In the data rows, the value 128 means zero.
Here are some numbered points:
tensor([133, 163, 127, 152, 224, 230, 116, 119, 150,  51, 102,  76,  64, 168,  74,  84]) 0
tensor([ 38, 110,   0, 163, 167, 134, 207, 255,  34,  72, 202, 130, 127, 253, 152,  83]) 1
tensor([ 78, 116, 106,  74, 193,  95, 171, 160, 134, 166, 158, 126, 191, 106, 163, 171]) 2
tensor([ 49,  90,  41, 134, 169, 223, 174, 180,  57,  23, 178,  76, 119, 222,  93,  25]) 3
tensor([209, 147, 151,  88, 101,  85, 115, 115, 163, 212, 148, 163, 165,  90, 148, 205]) 4
tensor([216, 143, 180,  64,  70,   0, 124,  84, 156, 255,  93, 173, 167,  34, 149, 255]) 5
tensor([219, 122, 188,  95,  79,  39,  91, 115, 200, 231, 106, 142, 137,  63, 157, 245]) 6
tensor([166, 158, 127, 120, 141, 130, 128, 137, 104, 135, 112, 193, 134, 136, 128, 101]) 7
tensor([120, 150, 176, 131, 113, 175, 125,  80, 145, 128, 120,  82, 170,  89, 103, 165]) 8
tensor([ 61, 132,  31, 137, 177, 220, 171, 232, 100,  76, 196,  95, 149, 232, 108, 145]) 9
tensor([ 97, 120, 148, 124, 154, 167, 144, 147, 131,  99, 114,  91, 134, 172, 105, 104]) 10
tensor([107, 126,  70, 139, 172, 180, 138, 151, 124,  80, 106, 127,  94, 192, 125, 112]) 11
tensor([152, 125, 163, 123, 131,  61, 142, 122, 125, 117, 120, 126, 111, 120, 134, 168]) 12
tensor([116, 147, 105, 151, 113, 192, 150, 144, 102,  30, 127, 116, 107, 174,  91,  69]) 13
tensor([140,  77,  36, 118, 106, 135, 201, 251,  54,  88, 175, 170, 142, 210, 140, 141]) 14
tensor([ 35, 182, 128, 173, 146, 255,  78,  21, 147,  29, 142,   4,  88, 173, 100,  22]) 15
tensor([ 90, 137, 108, 174, 205, 213, 150, 149, 120,  92, 122,  93,  77, 223,  98, 123]) 16
tensor([213, 176, 250,  96, 119,  58,  76,  61, 154, 201, 106, 142, 127,  79, 160, 143]) 17
tensor([170, 112, 144, 110, 133, 123, 107, 107, 151, 119, 138, 129, 169,  82, 118, 118]) 18
tensor([157, 149, 156, 132, 106,  98, 119, 143, 159,  70, 129, 101, 143, 134, 133, 155]) 19
tensor([163, 126, 127, 125,  90, 112, 109,  89, 124, 153, 149, 125, 130,  76, 142, 153]) 20
tensor([ 59,  91, 117, 169, 138, 123, 110, 146,  68, 143, 120, 153, 158, 168, 161,  41]) 21
tensor([ 68, 124,  97, 132, 138,  91, 115, 132, 106, 159, 165, 123, 138, 141, 136, 113]) 22
tensor([172, 141, 178,  97, 111,   0, 151, 124, 148, 230, 116, 138, 201,  65, 179, 255]) 23
tensor([119, 154, 178, 142,  92, 255,  95,  81, 181,  77, 138, 105,  82, 121,  74,  38]) 24
tensor([100, 114, 166, 124, 156, 106, 136, 119, 116, 125, 128, 107, 167, 140, 111, 103]) 25
tensor([ 91, 113,  80, 101, 134, 159, 146, 175,  97,  42, 143, 120, 158, 174, 134,  76]) 26
tensor([134, 178, 136, 100, 111,  54, 124, 132, 146, 180, 155, 208, 125, 129, 176, 161]) 27
tensor([252, 157, 209, 112,  78, 110, 110,  65, 200, 151, 100, 141, 132,  21, 117, 138]) 28
tensor([222, 164, 244,  85,  88,   0,  54,  30, 190, 255,  71, 179, 137,  43, 175, 175]) 29
tensor([167, 109, 144, 109, 110,  19, 135, 142, 118, 228, 134, 166, 185,  88, 163, 169]) 30
tensor([ 17, 101,  57, 190, 185, 255, 142, 162,  36,   7, 144,  56, 135, 243, 102,  68]) 31
tensor([193, 146, 144,  90, 102,   0, 113, 145, 149, 255, 120, 191, 136,  54, 210, 193]) 32
tensor([ 73,  93, 105, 141, 123, 172, 137, 144,  60,  78, 139,  83, 173, 140, 138,  74]) 33
tensor([ 41,  78,  68, 149, 173, 174, 115, 110,  41,  55, 146, 104, 121, 156, 133,  24]) 34
tensor([ 81, 117, 156, 134, 114, 148,  78, 137, 154, 158,  89, 126,  97, 143, 107, 113]) 35
New points follow, each followed by the numbers of its two nearest points above, looking only along the 2 directions in which the numbered points spread most, nearest first.
tensor([108,  85,  91, 114, 117, 121, 142, 176,  68,  85, 174, 160, 127, 176, 145,  76]) 21 26
tensor([129,  61, 110, 118,  99,  34, 138, 136, 117, 197, 124, 164, 144, 138, 129, 178]) 27 2
tensor([ 79, 119,  61, 138, 150,  49, 173, 204,  43, 118, 135, 110, 166, 161, 176, 189]) 14 2
tensor([128, 116, 129, 124, 144, 212, 127, 134, 107,  63, 146, 150, 123, 134, 129,  93]) 10 11
tensor([115, 129,  95, 130, 141, 119, 115, 180, 113, 145, 144, 162, 101, 167, 162, 108]) 22 21
tensor([114, 148, 128, 137, 124, 234, 108,  77, 118,  60, 158, 118, 119, 174,  99,  14]) 0 13
tensor([115, 101,  98, 130, 138, 155, 142, 129, 146, 118, 150, 107, 162,  86, 104, 106]) 25 35
tensor([178, 170, 196, 153, 139, 223,  55,   2, 182, 122,  93, 110,  94,  74,  86,  64]) 24 8
tensor([ 48, 102,  86, 151, 155, 222, 148, 194, 134,  74, 122,  92, 119, 202, 131,  75]) 34 16
tensor([142, 168, 174, 120, 115, 237,  85,  84, 179,  83, 128, 133, 101, 151,  71,  56]) 24 0
tensor([112, 106, 138, 157, 111, 149, 151, 102,  73,  73, 100, 109, 137, 137, 113, 117]) 10 25
tensor([ 85,  62,  93, 138, 154,  48, 150, 136,  93, 158, 166, 106, 167, 106, 146, 162]) 2 22
tensor([166, 123, 134, 130, 159,  70, 120, 142, 120, 193, 114, 137, 136,  71, 121, 174]) 27 12
tensor([ 94, 108,  47, 119, 177, 193, 187, 181,  79,  72, 176,  84, 114, 176, 104, 130]) 26 9
tensor([212, 177, 158, 111, 122, 174,  89,  90, 194, 142, 144, 150, 103, 115, 109, 169]) 8 18
tensor([130, 124,  98, 151, 162, 152, 131, 192, 103, 120, 116, 155,  90, 149, 107, 107]) 21 22
tensor([197, 127, 197,  87,  89,  60,  92,  74, 182, 175,  94, 157, 118,  72, 133, 201]) 17 28
tensor([ 28, 124,  42, 186, 113, 129, 140, 216, 126, 107, 152, 134, 107, 200, 161,  69]) 26 9
tensor([130, 207, 108, 118,  80, 128, 112, 100, 140, 110, 199, 161, 146,  84, 158, 118]) 19 18
tensor([ 64, 105, 118,  98, 170,  32, 149, 179,  82, 208, 115,  93, 177, 133, 154, 139]) 2 22
tensor([150, 142, 141, 158, 134, 134, 122,  93, 148, 118, 109, 110,  83,  90,  92, 163]) 8 18
tensor([ 65, 102,  40, 158, 146, 167, 135, 200, 128, 126, 137, 144, 133, 171, 125,  68]) 26 33
tensor([216, 126, 194,  97, 108,  30, 115, 115, 174, 213,  77, 165, 135,  24, 144, 241]) 6 5
tensor([147, 148, 139, 130, 116, 235,  98,  55, 184,  95, 124, 116,  93, 142,  77,  83]) 24 0
tensor([223, 140, 237,  90,  79,  82, 123,   6, 179, 183,  74, 133, 168,  40, 133, 227]) 17 28
tensor([143, 147, 121, 143, 127, 255,  60,  44, 172,  61,  73,  75, 106, 131,  84,  33]) 24 0
